In the rows, 128 means zero.
Each path below is one point turned by a fixed rotation once a step. After each direction that follows a path, write how fast that rotation turns it, in degrees per step (0 if it stays still).
Each turn is a multiple of 5 degrees from 10 to 175, or 0.

[137 125 122 137 123 123 125 144 122 127 128 133 124 127 134 117 131 128
 133 138 126]
[128 124 119 140 129 125 127 138 114 132 118 127 125 121 131 127 130 118
 134 135 128]
[137 127 121 138 119 121 130 133 119 126 124 131 126 126 135 119 122 128
 135 139 130]
[130 118 121 142 126 125 129 133 115 127 125 124 129 127 133 132 128 117
 141 132 129]
[141 124 119 137 125 125 126 130 119 120 125 132 127 132 131 118 130 128
 139 138 128]
[132 118 122 139 129 128 124 143 120 128 129 128 125 128 131 128 135 117
 137 133 125]
[135 129 118 136 128 124 125 137 118 125 118 134 125 126 129 118 133 128
 133 138 128]
[132 122 123 140 125 123 129 142 119 133 129 128 123 123 135 125 127 119
 133 135 126]
[132 128 118 138 125 123 129 130 114 124 115 129 129 124 133 123 126 127
 137 136 132]
[138 119 123 140 122 124 130 134 120 128 131 127 127 129 134 125 124 120
 139 136 125]
[131 122 119 139 128 126 125 131 114 119 120 130 130 131 131 126 136 126
 140 133 130]
[141 122 121 136 126 127 126 138 123 127 132 131 125 129 130 120 131 120
 137 138 122]
[127 123 120 140 128 124 124 142 116 127 118 130 125 126 131 126 138 126
 132 133 130]
[138 130 120 136 126 124 129 138 120 132 125 130 125 122 131 118 123 121
 135 140 125]
[127 119 121 144 123 120 129 134 115 128 121 127 125 126 136 128 128 124
 134 133 132]
[139 128 120 136 125 126 130 131 118 123 126 128 131 127 131 121 124 122
 144 138 127]
[133 113 121 143 124 125 125 133 118 124 127 128 125 132 133 127 134 123
 135 133 127]
[139 130 119 133 130 128 125 140 119 122 124 132 130 128 130 120 134 125
 142 137 127]
[134 117 120 140 126 123 124 138 120 131 124 131 119 127 131 124 133 121
 128 135 125]
[131 133 121 136 126 124 128 141 116 127 121 131 130 122 134 122 128 127
 137 137 130]
[135 119 120 141 123 122 130 130 117 132 124 127 123 125 131 125 124 118
 132 137 126]
[132 125 122 139 122 124 129 135 116 120 124 128 132 128 137 125 128 128
 143 134 133]
[140 119 118 138 129 126 126 129 119 126 126 128 125 130 127 124 129 116
 137 136 123]
[132 122 121 138 125 125 124 142 119 121 125 132 127 130 134 123 138 129
 137 134 129]
[137 126 118 135 131 127 126 138 119 132 122 130 123 124 126 122 130 117
 134 138 123]
[131 123 122 141 121 120 128 140 118 127 121 132 124 125 136 122 130 130
 130 135 131]
[134 127 120 138 128 125 130 134 115 130 122 127 129 121 131 126 122 116
 140 137 127]
[135 117 120 142 119 121 128 129 118 122 124 130 125 132 135 122 128 128
 135 135 131]
[135 124 121 136 130 129 127 137 118 123 128 126 131 128 131 127 130 118
 146 134 126]
Directions:
[129 127 127 126 131 130 124 132 130 127 129 130 127 130 126 127 135 128
 127 128 125] => 60
[123 126 131 130 127 128 128 133 128 127 130 127 129 128 132 132 130 129
 129 125 130] => 160
[125 126 126 130 127 126 127 124 126 126 123 129 127 130 128 128 131 132
 125 127 131] => 170
[123 128 125 127 127 130 132 130 127 129 129 130 128 132 123 128 125 131
 128 127 126] => 0

[114 130 131 111 126 124 124 125 140 124 130 126 131 122 126 126 121 132
 134 127 130]
[118 132 131 111 128 132 128 133 139 125 138 131 128 120 125 132 123 128
 136 133 128]
[118 124 128 120 128 127 127 131 142 129 138 135 126 116 128 126 124 123
 139 132 131]
[117 119 130 118 131 123 126 128 139 132 140 132 121 123 134 131 123 127
 133 129 124]
[119 127 135 120 123 124 120 131 134 134 144 128 117 127 133 129 124 122
 136 130 130]
[120 124 132 120 121 118 117 125 135 131 138 126 124 127 132 127 120 127
 134 124 136]
[122 128 132 113 123 125 121 126 133 127 142 124 127 130 129 135 119 133
 132 129 136]
[120 130 131 119 119 127 127 125 136 123 141 126 129 124 126 131 123 126
 135 135 143]
[115 121 129 121 125 124 132 122 141 123 138 127 132 122 131 132 124 129
 130 134 135]
[113 129 136 121 127 129 132 127 139 124 142 127 126 126 133 134 127 123
 131 135 129]
[109 129 136 127 126 126 125 128 141 126 135 129 127 126 135 126 127 120
 134 127 132]
[112 127 134 121 131 127 120 130 140 127 137 129 128 132 136 131 121 129
 132 123 129]
[119 131 133 122 127 134 117 135 138 129 141 132 126 131 131 132 122 127
 137 126 138]
[121 120 126 126 126 129 119 127 141 127 140 131 128 128 130 129 120 131
 136 126 141]
[123 118 127 123 126 132 126 124 138 126 148 129 122 131 131 136 123 132
 131 131 136]
[119 123 130 131 119 129 126 122 137 126 144 125 118 129 130 129 127 123
 130 131 139]
[114 122 131 126 123 125 125 116 140 123 137 121 122 132 132 130 126 129
 127 125 134]
[113 134 136 121 123 133 124 124 138 120 138 122 124 136 128 131 125 129
 128 127 134]
[113 132 131 125 124 134 122 125 142 119 132 127 129 129 125 125 124 129
 134 124 139]
[115 127 127 122 131 136 126 125 145 119 135 131 129 130 127 132 122 134
 131 126 131]
[117 127 128 127 130 141 127 130 144 123 140 133 120 127 125 130 127 125
 135 130 130]
[117 118 127 131 130 132 122 124 145 128 137 133 118 126 129 125 127 126
 134 124 129]
[119 122 129 124 128 132 120 124 139 128 141 127 113 134 130 130 124 129
 129 122 125]
[122 128 129 124 120 132 116 124 137 127 138 125 114 132 124 124 124 127
 132 122 136]
[121 124 125 119 123 129 119 118 140 124 134 123 122 131 122 126 120 137
 130 122 136]
[123 129 127 116 123 136 127 121 138 120 139 123 120 128 119 131 124 134
 131 131 134]
[117 126 126 123 121 132 130 119 143 120 134 126 121 121 118 124 127 127
 132 131 134]
[113 124 129 119 128 131 131 120 144 122 135 126 119 124 124 127 127 129
 128 129 122]
[113 133 133 120 126 133 125 127 141 125 134 127 115 126 125 124 127 122
 133 128 122]
Directions:
[126 124 126 130 129 124 127 124 131 128 124 129 131 126 129 125 127 130
 128 125 129] => 135
[131 129 128 128 127 130 127 129 128 131 123 129 129 127 130 128 132 129
 121 130 129] => 0

[130 116 126 135 123 128 127 122 125 135 137 124 128 119 140 125 123 136
 128 129 115]
[137 121 128 131 115 129 131 124 131 138 124 118 119 118 138 126 127 131
 129 132 118]
[127 128 132 133 123 130 125 117 128 133 136 116 117 117 138 121 128 138
 130 130 119]
[127 116 127 134 118 128 135 122 119 136 132 124 118 121 136 121 125 132
 127 132 118]
[130 122 131 125 118 122 124 118 127 138 125 117 115 123 134 123 130 133
 124 130 117]
[124 125 126 134 124 132 125 122 127 134 131 124 113 127 140 119 124 137
 123 127 117]
[126 121 127 126 125 128 131 122 119 140 125 121 117 125 141 119 124 125
 130 129 117]
[128 118 126 126 125 125 117 118 127 138 131 122 124 126 140 124 125 134
 124 126 113]
[131 123 122 133 121 134 128 127 131 138 125 123 120 126 145 122 121 131
 128 126 115]
[129 126 129 125 127 130 125 119 125 139 131 116 125 119 143 121 124 128
 136 128 117]
[131 115 124 135 121 128 126 123 126 136 135 124 128 119 140 126 123 136
 127 128 115]
[136 124 128 131 116 130 131 124 132 138 124 116 120 118 139 126 127 131
 130 132 118]
[128 127 131 133 124 130 125 117 127 133 138 118 119 116 138 121 127 138
 130 130 118]
[129 115 128 134 117 127 136 123 121 136 131 123 118 121 135 122 125 132
 127 132 118]
[130 123 131 126 119 124 124 118 129 137 126 116 115 123 134 124 131 134
 124 130 118]
[124 125 126 135 123 133 127 123 126 134 133 124 112 126 139 118 124 136
 124 127 117]
[126 120 127 125 122 126 130 121 119 140 125 121 116 125 138 120 125 125
 130 130 117]
[128 119 125 127 124 125 118 119 127 138 130 122 123 127 140 123 126 136
 122 125 114]
[131 125 122 132 122 134 129 127 130 138 126 123 118 127 146 122 120 131
 129 127 116]
[128 124 128 125 128 128 124 119 124 140 131 116 126 119 143 122 124 128
 134 128 116]
[132 116 122 134 121 129 126 123 128 137 133 125 128 120 140 126 122 136
 127 129 114]
[135 126 128 130 118 131 129 124 133 138 124 115 120 118 140 125 126 131
 132 130 119]
[127 125 131 133 125 130 126 118 125 133 139 119 121 116 138 122 125 137
 131 130 118]
[130 115 127 134 116 127 136 123 122 137 130 123 119 119 135 124 126 131
 127 134 118]
[129 124 132 127 119 125 122 118 130 137 127 116 114 122 134 124 131 135
 124 129 118]
[124 124 127 136 123 132 130 122 123 133 134 124 112 125 138 118 123 136
 125 128 117]
[127 119 127 125 122 124 129 120 120 140 125 120 117 125 138 120 126 125
 129 130 117]
[127 120 126 129 123 126 118 120 129 137 130 123 120 128 140 122 125 137
 121 126 114]
[129 124 122 132 122 135 130 127 128 139 125 122 117 127 144 119 120 128
 130 126 116]
Directions:
[130 129 129 125 126 127 131 129 128 131 122 125 126 127 128 128 129 122
 131 130 129] => 145
[132 126 127 128 124 126 125 129 133 129 124 128 129 130 127 131 130 130
 124 128 127] => 110
[127 130 128 127 128 124 130 129 125 123 125 127 128 125 133 130 127 130
 125 125 127] => 0
[124 128 129 127 127 126 128 127 125 128 127 129 121 132 125 125 130 128
 124 128 129] => 35

[125 133 128 139 120 125 128 126 136 123 135 145 140 130 125 119 132 126
 118 126 129]
[133 144 129 122 127 143 124 135 126 125 127 137 141 128 132 123 131 126
 127 126 129]
[139 136 125 132 119 132 118 127 132 133 131 128 137 132 125 130 125 133
 119 143 122]
[124 135 138 127 129 136 124 110 130 122 135 133 140 136 124 125 128 133
 124 131 129]
[124 143 128 139 129 140 127 133 124 120 136 127 133 131 127 126 132 116
 121 135 125]
[127 140 124 129 122 131 124 126 121 131 131 145 131 121 118 127 122 131
 118 130 120]
[124 139 127 126 123 129 114 126 134 127 135 133 138 128 130 111 135 132
 121 129 133]
[135 140 130 127 128 132 126 130 132 124 125 135 145 130 126 136 138 121
 117 134 131]
[139 132 136 134 125 139 123 126 124 127 133 139 131 135 132 122 124 135
 118 135 118]
[122 140 126 135 118 137 127 122 135 126 137 130 144 132 124 124 121 127
 130 130 128]
[125 147 130 122 133 141 118 127 119 126 130 127 132 126 121 127 131 126
 123 135 125]
[128 135 128 136 124 121 118 124 128 126 138 137 129 128 124 127 131 128
 111 139 123]
[124 136 133 129 126 132 128 123 125 123 131 145 142 130 129 118 133 125
 121 120 133]
[137 141 124 132 123 139 123 143 131 127 126 132 138 128 127 123 133 125
 123 136 126]
[136 137 131 123 121 134 119 119 132 130 132 138 138 129 125 132 121 139
 122 135 123]
[124 137 134 133 128 136 121 118 129 124 137 122 140 139 131 119 131 124
 122 135 130]
[126 143 128 136 129 137 131 128 123 122 129 136 134 128 115 135 129 120
 120 134 121]
[125 139 128 130 122 133 117 128 122 128 139 141 126 124 129 116 123 133
 120 129 120]
[124 141 122 128 120 124 120 126 135 129 131 132 146 126 125 122 135 123
 121 130 136]
[139 138 136 123 133 137 122 129 125 124 124 138 136 131 126 127 138 130
 117 135 126]
[136 131 130 140 119 134 125 125 135 125 138 137 136 135 133 128 122 130
 119 135 121]
[123 143 129 128 126 144 128 120 124 129 131 130 145 132 124 122 122 127
 130 127 128]
[126 143 125 131 128 137 117 133 128 124 133 125 128 127 117 126 132 128
 121 142 122]
[124 138 132 127 126 124 120 116 127 124 139 144 133 125 127 131 128 128
 115 130 126]
[127 137 129 135 127 133 125 132 123 126 131 135 141 133 132 111 136 120
 118 127 132]
[137 139 126 129 121 137 127 136 134 126 124 143 138 126 119 130 129 131
 123 133 124]
[134 137 133 123 123 137 115 121 131 129 137 131 135 132 137 123 123 137
 124 133 126]
[126 138 129 135 126 133 127 118 129 126 131 123 146 137 122 130 130 120
 121 137 130]
[127 139 135 132 133 142 126 128 120 120 132 139 126 129 119 124 129 129
 120 133 118]
Directions:
[126 129 129 130 129 132 129 124 127 127 131 123 127 130 126 131 124 128
 130 131 126] => 60
[132 132 128 127 133 125 131 129 130 131 132 128 127 130 126 126 127 128
 129 126 128] => 0

[131 127 131 125 126 136 124 124 143 140 129 119 127 127 126 133 127 140
 132 120 126]
[131 126 135 134 127 141 119 121 143 130 123 129 135 138 130 130 128 135
 126 125 125]
[129 129 130 125 123 142 126 126 144 136 132 120 134 127 128 129 124 138
 135 121 125]
[131 124 136 132 129 136 119 122 143 134 123 125 126 135 128 134 129 140
 126 122 126]
[131 130 131 127 123 144 124 124 144 133 128 125 141 132 131 127 123 133
 133 126 125]
[129 125 135 130 127 138 124 125 143 135 128 121 126 129 126 134 130 142
 129 119 127]
[131 127 134 131 127 140 119 120 143 135 125 127 137 138 130 128 125 133
 130 128 124]
[130 128 129 127 122 143 127 128 144 132 131 121 131 125 127 133 126 139
 131 119 127]
[130 124 137 131 131 136 118 120 141 137 125 126 130 138 128 130 130 139
 130 124 125]
[133 130 129 128 122 145 125 125 145 131 127 124 136 128 131 129 122 134
 131 124 126]
[127 124 135 131 129 138 122 125 141 136 130 123 129 132 125 133 131 143
 132 119 125]
[135 129 132 129 125 140 120 120 144 135 123 125 135 134 131 129 122 132
 129 127 126]
[128 126 132 130 123 143 126 128 143 131 132 123 132 128 127 132 130 141
 131 118 126]
[131 126 135 128 129 135 118 120 143 140 125 123 131 135 128 130 127 136
 132 127 125]
[131 128 131 130 121 147 125 126 145 127 127 125 136 129 130 131 125 135
 128 122 127]
[127 125 135 128 130 137 121 123 141 140 131 122 130 133 126 131 130 141
 134 121 123]
[135 128 132 131 125 141 121 121 146 132 122 126 132 132 132 131 123 133
 125 126 127]
[125 126 134 129 125 142 126 127 141 134 133 124 136 130 126 130 131 140
 134 120 124]
[134 127 134 128 129 136 118 120 146 139 122 122 127 134 129 133 124 137
 127 125 127]
[129 127 133 131 123 146 124 127 144 127 129 127 139 132 129 129 128 136
 130 121 125]
[130 126 132 126 129 135 122 122 143 142 129 120 128 130 127 132 127 140
 133 123 125]
[132 127 134 133 125 143 121 123 144 129 123 128 134 135 131 131 126 135
 126 124 127]
[127 128 131 125 124 140 126 126 142 137 133 120 135 128 127 130 127 138
 136 121 124]
[133 125 135 132 128 138 119 121 144 135 122 125 127 134 129 134 127 138
 125 124 128]
[128 129 132 128 123 144 124 125 143 132 130 125 141 131 129 127 126 134
 134 124 123]
[131 125 133 128 128 137 122 124 144 138 127 121 124 128 127 134 127 141
 129 120 127]
[130 127 134 132 126 142 120 122 143 131 125 128 138 138 130 129 127 134
 129 126 125]
[130 128 130 126 124 140 127 126 143 137 132 119 130 125 127 132 126 139
 133 120 126]
[131 124 137 133 130 138 118 120 143 134 123 126 131 137 128 132 129 138
 126 124 125]
Directions:
[130 131 126 124 128 126 128 126 129 133 128 125 128 126 129 127 124 125
 131 131 128] => 160
[124 132 128 127 131 129 128 128 123 127 128 124 127 126 130 128 131 125
 125 131 129] => 0
[126 126 129 127 130 125 129 129 127 132 131 125 124 126 125 130 131 132
 130 125 128] => 145

[122 128 127 126 121 129 128 128 110 130 125 124 127 116 127 125 141 133
 123 125 127]
[139 135 121 122 117 131 128 131 123 124 134 130 132 123 118 131 135 125
 120 127 122]
[120 130 116 120 126 127 133 134 120 123 118 123 132 121 123 128 127 130
 129 124 116]
[126 128 126 125 124 139 134 130 112 123 131 137 132 117 123 122 134 129
 126 131 128]
[131 124 123 125 121 133 128 126 122 123 128 118 128 120 123 127 141 135
 118 123 119]
[129 139 123 118 119 123 128 137 114 128 129 130 129 121 125 132 132 125
 126 125 121]
[130 128 115 126 124 135 139 130 125 120 122 130 134 121 114 124 129 126
 125 127 124]
[119 124 127 120 127 135 126 128 112 126 125 126 131 118 126 127 134 137
 126 130 120]
[134 132 122 127 117 127 132 130 120 122 136 130 129 121 126 124 143 127
 120 124 125]
[129 131 121 118 119 131 130 139 122 127 120 120 129 123 120 132 127 128
 124 122 119]
[125 133 119 123 127 129 136 124 111 124 127 135 133 119 119 124 128 127
 128 132 125]
[126 120 121 130 123 139 126 131 124 123 125 125 133 117 122 126 143 133
 122 126 124]
[131 134 126 115 121 126 129 133 114 123 135 126 127 124 128 129 133 132
 123 124 116]
[130 132 118 127 118 128 140 134 120 124 120 128 129 120 118 125 131 122
 125 121 129]
[125 126 123 120 126 140 126 126 115 127 124 128 135 120 117 131 128 133
 125 134 121]
[125 130 118 128 125 125 130 126 119 120 132 130 131 118 128 122 145 131
 124 127 121]
[130 130 126 120 117 138 130 144 122 123 126 127 128 122 125 130 133 128
 123 120 122]
[129 132 120 121 124 126 139 122 112 124 125 123 129 123 118 126 126 129
 124 128 122]
[123 128 120 130 123 135 124 131 119 129 122 130 135 114 120 127 140 127
 125 128 129]
[131 129 122 119 125 133 128 130 123 118 135 128 132 125 125 127 135 133
 123 128 112]
[123 132 123 125 120 125 138 137 115 124 122 125 125 120 128 123 134 127
 126 119 125]
[134 129 126 122 119 140 132 128 116 127 127 129 132 121 113 129 128 128
 121 131 128]
[124 129 115 125 126 124 126 123 120 125 125 122 134 118 123 128 140 133
 125 129 118]
[127 133 123 121 121 135 129 143 120 120 132 137 130 120 129 127 136 126
 126 125 121]
[130 125 123 121 122 132 142 128 118 119 124 120 126 124 120 122 128 132
 123 123 120]
[124 132 125 126 121 129 127 129 109 134 123 128 130 115 122 130 136 129
 124 129 130]
[135 130 116 124 122 132 127 128 128 121 132 129 135 122 118 130 138 128
 121 129 117]
[118 130 120 119 125 129 132 139 117 122 123 126 129 122 130 126 132 132
 129 122 116]
[131 129 126 126 120 137 140 128 113 123 131 133 129 120 120 122 132 126
 123 127 130]
Directions:
[123 126 128 129 127 129 125 133 129 131 122 125 127 126 129 129 130 129
 129 125 129] => 160
[126 129 123 128 131 128 126 127 131 128 126 131 133 127 125 130 127 127
 130 132 127] => 90
[127 128 129 130 126 130 130 124 132 133 128 131 125 126 129 129 127 127
 130 126 123] => 0

[132 128 135 128 124 120 116 134 141 131 131 130 122 126 126 121 131 131
 132 139 121]
[132 132 129 129 132 120 123 142 129 127 127 133 117 138 128 126 133 139
 127 130 118]
[132 129 124 122 126 120 118 132 133 120 121 135 117 126 121 119 133 129
 136 127 121]
[134 128 128 122 135 124 120 134 136 129 131 121 118 130 115 124 130 133
 128 139 120]
[131 132 128 131 136 121 131 135 132 130 123 135 122 131 126 115 131 130
 130 132 111]
[129 130 122 121 129 121 115 126 130 131 126 140 121 131 122 123 129 138
 131 135 120]
[139 126 121 129 130 122 125 128 134 126 133 123 119 129 125 117 136 139
 128 135 119]
[131 133 123 128 136 125 126 137 122 127 130 137 121 122 121 124 136 132
 132 134 115]
[130 128 115 130 135 125 117 131 131 130 122 133 123 125 120 117 124 136
 128 136 125]
[135 127 126 131 129 124 122 134 134 135 138 131 126 125 128 117 133 133
 134 141 121]
[131 130 123 134 132 125 122 141 125 131 128 137 120 127 128 125 133 144
 126 129 120]
[135 128 119 130 125 121 116 135 130 120 125 134 121 121 126 119 132 132
 135 136 129]
[135 127 127 128 134 129 119 145 133 133 134 124 119 127 121 124 130 134
 134 136 125]
[128 129 131 136 130 122 122 142 134 130 121 137 121 122 128 118 128 131
 129 131 118]
[130 131 126 125 125 120 112 136 133 129 127 136 122 135 126 124 128 135
 133 139 127]
[137 125 129 129 127 123 123 138 138 127 130 124 115 131 126 119 135 137
 133 126 120]
[128 133 132 124 131 120 120 138 129 124 124 135 117 123 120 127 133 129
 130 134 116]
[132 130 122 125 135 121 118 134 136 126 120 129 121 137 119 116 124 132
 130 136 124]
[133 128 131 123 130 124 123 130 138 136 132 133 121 130 124 117 134 132
 136 133 113]
[129 132 126 128 132 119 121 131 128 126 124 134 117 131 125 125 132 142
 121 133 116]
[137 131 117 124 131 121 123 129 129 120 127 132 123 130 123 116 135 131
 136 135 122]
[132 126 122 124 138 130 122 133 131 135 133 128 119 123 116 123 131 137
 131 132 117]
[129 130 123 135 134 120 124 132 131 128 124 135 125 122 127 116 128 134
 123 140 116]
[133 130 118 127 131 124 118 134 127 133 133 139 126 134 126 121 131 138
 136 138 125]
[135 123 122 132 128 126 122 134 132 129 131 128 118 120 127 119 135 142
 130 127 122]
[132 133 125 131 131 121 120 141 126 123 130 133 121 119 124 127 132 131
 129 141 124]
[132 127 118 131 134 128 119 143 132 131 123 131 122 131 123 116 125 133
 135 131 128]
[131 126 132 130 125 124 117 136 139 135 131 134 121 119 127 121 131 132
 133 135 120]
[132 132 128 132 129 118 120 142 130 125 126 130 119 135 129 127 131 139
 124 135 124]
Directions:
[130 129 132 128 126 128 133 125 124 130 126 126 129 127 128 129 125 128
 129 127 133] => 0
[131 128 127 128 130 130 132 132 127 130 131 127 129 134 129 127 130 127
 132 127 128] => 130
